In the rows, 128 means zero.
One turn or mirror swaps these rows in pairs. Which row does each one swap with?
The rows were stretched afterwards, more along some directions than others.
mozal: [103 134  83 144 123 112 106 130 126 133 141 142 108 137 128 125 102  85
 142 107]
Sir: [121 114 146 116 111 129 109 138 127  92 167 120 153 133 129 112 134 132
 162 112]
zef: [121 120 133 126 107 112 132 136 117  55 171  90 130 159 136 134  92  57
 144  88]
mip: [146 133 149 103 116 148 120 105 108 101 131 101 127 155 127 132 127  93
 104  92]
Lesu: [128 106 143 119 118 152  99 142 118 111 164 122 146 131 134 106 142 141
 156 101]
miv: [116 153 117 108 110 129 109 117 129 137 115 152 121 100 133 115 139 146
 136 128]
mube: [139 107 143 127 128 143 125 130 116 111 179  89 150 142 144 123 133  96
 115  73]
som: [149 139 140 129 127 128 124 146 106 120 140 118 160 122 149 127 117 131
 147 127]
ralak: [145 122 125 113 126 120 124 114 103  68 136  87 125 143 121 139 129  96
 105  89]
dus: [145 121  89 134 133  91 104 134 139  94 147 104 115 129 150 124 113 116
 137  82]
tezig: [143 119 134  83 130 126  96  97 101 100 160 115 132 124 140 118 119 102
 156  99]
Vor: [123 116 138 122 120 136 105 153 114 100 153 126 160 110 143 111 142 140
 162 110]
vafo: [128 112 134 117 115 143 116 138 123 116 155 128 133 115 129 101 137 151
 159 113]
bup: [120 113 117 145 118  79  87 154 130 103 123 140 113 139 157 123  90  99
 139 106]
Feb: [125 114 157 122 121 141 108 140 114 113 170  96 153 145 143 124 134  85
 111  66]
Sinu: [134 114 128  86 143 116 107 119 108  89 180 102 146 136 107 142 122  98
 157  86]
fega: [146 133 109  94 116 115  79 119 121  96 133 108 110 138 146  99  90  73
 142  96]
kavu: [111 107 134 125 118 106 108 136 109  75 172  99 147 117 109 134  97  91
 162  88]
lod: [135 116  98 137 123  83 113 136 140  76 145 105 123 134 153 130 102 110
 132  97]
Las: [138 127 123 110 124 128 121 113 115  98 130 118 109 148 104 123 110  96
 103  80]
Pipuv: [146 132  96  92 110 122  92 115 117  98 145 116 122 138 136  99  89  82
 156  98]
Lobis: [112 119 140 115 120 159 122 136 111 148 144 150 144 101 124 121 139 147
 144  90]
Finuz: [129 107 112 136 121  77  99 139 122 106 129 141 103 145 139 121  91  99
 119  96]
bati: [139 129 133 114 121 121 131 122 105 109 128 107 134 155 123 150 127  89
 101  72]
Siga: [130 135 154 124 111 150 117 135 120 115 175  95 149 152 132 108 131  84
 118  82]
Magam: [118 147 130  99 112 111 118 138 133  81 134  90 100 158 121 139 125  77
 136 110]
guz: [138 158  90 132 103  77 122 118 128  99 136 123 131 134 147 157 129  93
 133 118]
Rimo: [129 119 128  98 130 108  96 125 103  99 178 109 124 139 130 123 112  94
 140  89]
nefu: [100 122 112 157 133 103 111 145 126 126 154 139 118 136 125 122 104  98
 137  77]
pipo: [124 132 148 116 125 137 130 145 115 108 165 123 172 140 160 145 112  89
 148  97]
Resum: [134 105 111 138 126  86  91 142 134 111 123 141 111 139 149 118  83 102
 115 108]
sib: [140 116  94 139 127  95 110 140 133  90 151  99 125 133 153 133 116 111
 138  84]
nuf: [115 154 120 127 122 137 130 128 123 138 139 140 146  93 125 113 131 134
 145 112]
Tatub: [148 140 128 110 113 108 140 121 117  93 127 107 118 142 104 136 124 100
  98  85]
kanir: [123 135  91 133 126 101  99 119 127 125 132 124  77 140 131 110 114  95
 148  84]
Pem: [136 112 137 114 118 144 105 138 122 100 162 115 144 129 134 105 135 134
 170 109]
lati: [102 137  87 132 112 107 104 130 136 122 138 142  99 133 117 126 113  90
 152  96]
mev: [145 105 157 129 129 142 110 144 121 112 169  85 141 155 152 118 130  98
 109  80]
muz: [125 121  86 144 121  84 117 143 137  95 154 116 104 135 138 121 108 104
 143  77]
pura: [145 142 102  95 102 104  82 123 124  90 146 114 127 133 143 104  95  85
 148  91]
foge: [122 124 129  92 138 123  95 111 108 124 176 114 138 128 116 131 130 116
 131  82]
goreb: [133 129 122  85 131 118  88 107 106 124 167 112 149 136 124 144 106  95
 148  84]
per: [126 109 114 143 122 106  82 129 119 131 139 139 145 138 160 121  91  91
 128 103]
sal: [145 137  87 101 114 112  85 120 125 115 145 114 124 132 146 114  74  78
 136 104]
zuzas: [113 131 134 133 132 144 112 144 119 136 145 124 133 103 132 107 127 138
 149 102]
pok: [118 154 156 126 102  97 114 145 136 103 126 127 138 115 158 121 158 135
 126 109]
Tasu: [130 167 143 110 106 121 114 126 135 112 125 133 146 123 173 106 140 109
 116 107]
lukiv: [139 120  90 149 135  79 110 142 140  80 139 102 108 136 156 129 121  97
 136  93]
mil: [152 150 103 120 103 102 101  93 115 109 113 105 137 129 145 138 119 101
 144 136]
muvud: [138 138 126  89 106 113 116 114 120 103 149  92 148 129 112 144 116 108
 163 127]
dufit: [125 153 154 113 106  96 126 136 127 100 137 129 130 118 146 112 154 133
 111  94]
dafur: [113 161 153 121 101  96 109 144 131  98 145 126 141 123 154 104 154 120
 114  90]

mube swaps with Pipuv
Magam swaps with kavu
pura swaps with mev
pipo swaps with mil
sib swaps with Pem

